Turns in one plane each, and the order they were made in; the first pair answered:
turn J374:
[  2  14 -13   1  -7   1   8 -28 -18 -10 -13   0 -14   3 -16   2   4   9
 -14] -> [ -1  10  -1  -6  -7   0   5 -32 -15  -2   4   9 -19  -2 -14 -11  -4   7
 -19]
[ 10   1  20 -12  18 -19 -13  -9  -3 -14  24  -7 -14  -2 -19  -1  -5  -1
  -5] -> [ 14  10   8  -1  18 -20  -9  -6 -12 -24   0 -26  -6   5 -18  13   6   6
   4]
[  8  -6  -5  21   4   8  11   9   6   9 -27  -4  31  -3  18  26  18   7
  22] -> [  6  -7  -8  15  -7  14  14  -6  16  18 -18  30  20 -16  26  15  10  10
   5]
turn J619:
[ 27   3   4 -15  15 -13  -2  -2  10 -21   1  -4   2  -8 -19   5   5  30
 -17] -> [ 25   4   2 -19   5  -8   4  -5  15 -14   0  13  -2 -16 -10   1   6  30
 -22]
[ 18   6   1 -17  -2   2 -18   8   6   3  10  19   0 -20   8  14  -3   5
  -9] -> [  9   6  -7 -17 -13   4 -15   0   4   8   6  24  -6 -19  14   7  -5   4
 -11]
[ 20  -2 -18  -1 -15  14  13 -11  30  20   9  42   1 -24  28  -1  -7  11
 -23] -> [  3   1 -30   7 -38  16  23 -17  15  26  -6  35 -13 -11  32 -10  -9   1
 -15]
turn J718:
[-13 -12  13  11   1   3   6  18   8  20  12  12  16  -4   7 -10   8  -3
   2] -> [-15 -10  13  11   1   6   7  18   6  20  10   9  17   0   6 -13   7  -4
   6]
[ -4  -3 -19   1  -7  -3   7  -8 -10   0 -21 -27  -7  -5   4   3  12 -10
  -2] -> [ -6   0 -14  -5 -11  -5   4 -15  -7   1 -13 -14 -20  -9   5  -7   8  -8
 -14]
[-10  10   8  -6  -2 -11  -5  -1 -11 -10   1  -9 -10  15 -11 -19   2  -7
   2] -> [ -6   5  15  -9   0 -13  -9  -4  -6 -12   8   1 -13  10 -11 -18   3  -2
  -6]
Now pairs of rows:
Between the rows of a pair lie 2 to 3 turns.
[-17 -19  -7  16   1  -2   1  24   5   8  -5  -6  16   1  15   3  -2 -10
  11] -> [-20 -21  -2  11   0   0   2  18  12  15   6   9  11  -6  16  -6 -11 -11
   1]	J374 J374 J374
[ -2  11  -6   1  10  -4 -26 -14 -10 -10  -2 -13 -12 -10  -6  25   8  14
  16] -> [ -9   1  11 -10  12  -3 -29 -20  -2  -1  19   0 -20 -16  -4   6  -3   9
   7]	J374 J374 J374
[ 17  -4  -5   8  18  -8  12  15  19   5  -3  24  17  -5  -5  22  15  11
 -38] -> [ 17 -15  17   4  33 -11   3  25  15   7  14   7  16  -1 -13  13  12  -1
 -28]	J374 J374
[  8  20 -28   5 -13  -8   7 -14 -15 -19 -32  -6  -8   6  -1  28  13  12
   0] -> [ 17  18 -17   3   3 -11   0  -8 -10 -27 -27 -12   1   8  -8  37  15  16
   2]	J619 J619
[ -3  -2  -8  11   2  -3   1   3 -18  -4 -15 -20  -1  13  -2   5   2   0
  16] -> [18 -8  3  3 24 -3 -6  4  5 -4  2  3 17 -9 -2 14  2 14 -2]	J619 J619 J619
[ -3  -2 -18  23 -10   9  -6  18  28  -5 -20  10  39 -14   8  11  22  27
   3] -> [-18  -5 -17  15 -31  14   0   3  30  12  -8  33  17 -16  18 -17   9  19
  -9]	J374 J619
[-11  -2   0   8  -4   0   2  10  -7  10 -12 -13  -3  11  10  -6  -6 -14
  18] -> [-13  -1  -7   3 -15   3   8  -1  -1  14 -13   8  -9   1  17 -11 -10 -10
   4]	J374 J374
[ 21  12 -16  12   0   0   2  -8  14 -11 -12  18  12 -12   3  20   8  19
 -15] -> [ -3   3  -4  -2 -19   3   6 -20  10   9   7  31 -19  -7   5 -20  -9  -1
 -18]	J619 J374 J619
[ -7  -4  -2  -2  -9   4   5  -9   3   5   6  21   3  -6   1 -12   4   1
 -21] -> [-18  -3  -1   1 -10  -1   2  -4 -15  -3  -3 -13  -2  13 -10 -12   9  -7
  -2]	J619 J619 J619
[  6   4  13  -6  12 -13 -10   1   0 -13  14 -17  -1   5 -15   6   4   3
   0] -> [ 13   8   3  -1  11 -11  -9   2   3 -14   6 -11   5  -1 -11  15   9  12
  -3]	J619 J374
[-23   4 -12  20 -15  12   9  12  -4  12 -13  -9   7   6  21  -8   0 -23
  18] -> [-12   1   4  18   9   7  -7  22  -3   0  -2 -27  21   7   5   4   9 -19
  25]	J619 J619
[-13  -9  -4   8  -1   4  -1  15  -4   6  10  -8   9  12   2 -19  -5 -18
  16] -> [ -4  -5 -10  16   6   1  -2  20  -5  -2  -4 -14  14  15   1  -3   4 -10
  19]	J374 J619
[  0   8  -5   9  -4   1  -4   9  -9  -4 -15 -18   6   7  -2   9   3  -6
  15] -> [ -2   1  -3  -2 -14   5   4 -11   6   8   2  22 -10  -8   7 -10  -7  -3
  -8]	J374 J374
[ 20  -9  13  -3  11  -2  -9  12  -6   3   8 -27   0   4 -15   7  11  -9
  18] -> [ 29 -11   6  -7   4   7  -1   1  20  14  17  22  -1 -18   5   0   4   1
  -6]	J619 J619 J619
[  7  -8   4   4   8  11  -2   0  31   6   2  27  11 -13  17  14   1  12
  -5] -> [-15 -10   2   1 -10  13   4  -4  24  18   5  29  -4  -7  22  -8  -6  -2
  -2]	J374 J619 J619
[-27  -9  -3   0 -14   6   2   5 -12  10   3 -12  -9  13   3 -17 -10 -15
   8] -> [-19  -7  -3   4  -3   3  -3  15 -17  -4  -4 -28   2  17  -6  -3  -6 -10
  17]	J374 J619
[ -3   4  -4  13  -7   0   8  -6 -26  -6   7 -32 -22  22  -6   1  12 -14
   3] -> [ 23  11 -12  16   7   1   9  -7 -11 -16   0 -20  -1   4  -5  29  23   8
  -6]	J619 J619 J374
[-10  -3  14   2   4   0  -8  15 -14  -2   0 -21   2  18  -6  -3  -3 -13
  20] -> [ -7  -3  22  -4   7  -5  -9   9 -13  -3  11 -16  -6  17 -10 -10  -6  -9
   9]	J718 J619
[ -1 -10  23   2  11   3  -9  19  -4   8  13 -12  11   0  -5   0  -2 -10
  10] -> [  5 -10  17   5  16   4  -8  23   0   6   9  -9  18  -4   2  10   3  -4
  10]	J619 J619 J374
[  4  -5  -2   4   2   1   7  -6   6   5   5  15  -7   1   9  11  -7   6
 -14] -> [ 5 -2 -3  9  6 -2  5  3 -4  0 -5 -8  2 11  1 21  1  6  0]	J374 J374 J374
[ 15  10 -12   1  10  -3   3  -3   9  -3 -15   5  18  -1   5  18  17  26
  -8] -> [  9  -7  20 -10  26  -6 -10   9   5  -3  12 -14  18   6  -7   3   8  14
   0]	J374 J374 J374
[  0  15 -21  13 -13  -2 -11  -1  -7  -5 -12 -19  -4   3   9  16   2   9
   2] -> [ -7   0   6  -4 -11  -1 -18 -11   2   9  25   6 -19  -6  11 -11  -9   1
 -15]	J374 J374
[  2  27 -30  18  -9  -9   8   4 -15  -1 -20 -16 -12  36  10  -6  -3  -6
  -3] -> [ 16  30 -31  10  -6 -11  11 -14   3  -3  -9  21 -14  18  16  -5  -5   7
 -30]	J619 J374 J718
[-24   3  14 -16 -22  -3  13  -3 -16   6  15 -19 -27  13  -3 -32 -20  -7
 -17] -> [-17  16 -16  -3 -37  -1  25 -10 -19   1 -16 -14 -26   8   7 -11  -8   6
 -21]	J374 J374 J374
[  5   2 -11   6   7  12   3  15  14  -6  -3  18  19 -11   2  17   7  20
 -12] -> [-1 -8 13 -3 18  9 -7 22 14 -1 21 12 19 -6 -5  2 -1 10 -8]	J374 J374
[-21   4  -1  -2   4   3  14 -16  -1  -2   2  -6  -3  21  -5  -5   3 -10
   4] -> [-14  10 -12   2  -3   8  17 -22   3  -5  -6   3  -3  14   2   2   5  -3
  -4]	J619 J374 J374
[  7 -16  41 -10  36  -5 -22  21   0  -3  30 -25  12   6 -16  -1   2  -6
  16] -> [  8   7 -19  21   1   3   0  18 -13  -9 -40 -39  17  16   3  28  19   4
  27]	J718 J374
[  5   4  11  -6  -5   0   2  -7   8  -6   4  11  -6  -7   3 -11   0   3
 -11] -> [ -2   5  -2   7  -8   4   3  11  -1  -6 -14 -12   8   6   5  -3   4  -3
  11]	J718 J718 J718
[  7  -6  10  -6   6   9   5  -3  17  -3   2  28   4 -19   2   8   1   9
 -11] -> [  5  -4   0   7  11  10   4  14   4  -6 -19   0  21  -7   3  20   8   6
  11]	J374 J718 J374
[ -9   1  -7  -2 -24  -6  11 -18 -11  -8   3  13 -21  11  -1 -10  -2   6
 -18] -> [ -8   0  -7   7 -15  -9   4  -6 -23 -16 -11 -16 -13  23 -11   4   4   3
   0]	J374 J374 J374
[ 10   3   3   5  20  -9  -9  14  -5  -7 -11 -26  18   6  -8  20  11  -1
  12] -> [ 20   6 -11   4  14  -1  -2   4  14  -5 -14   8  19 -12   6  28  11  11
  -7]	J619 J374
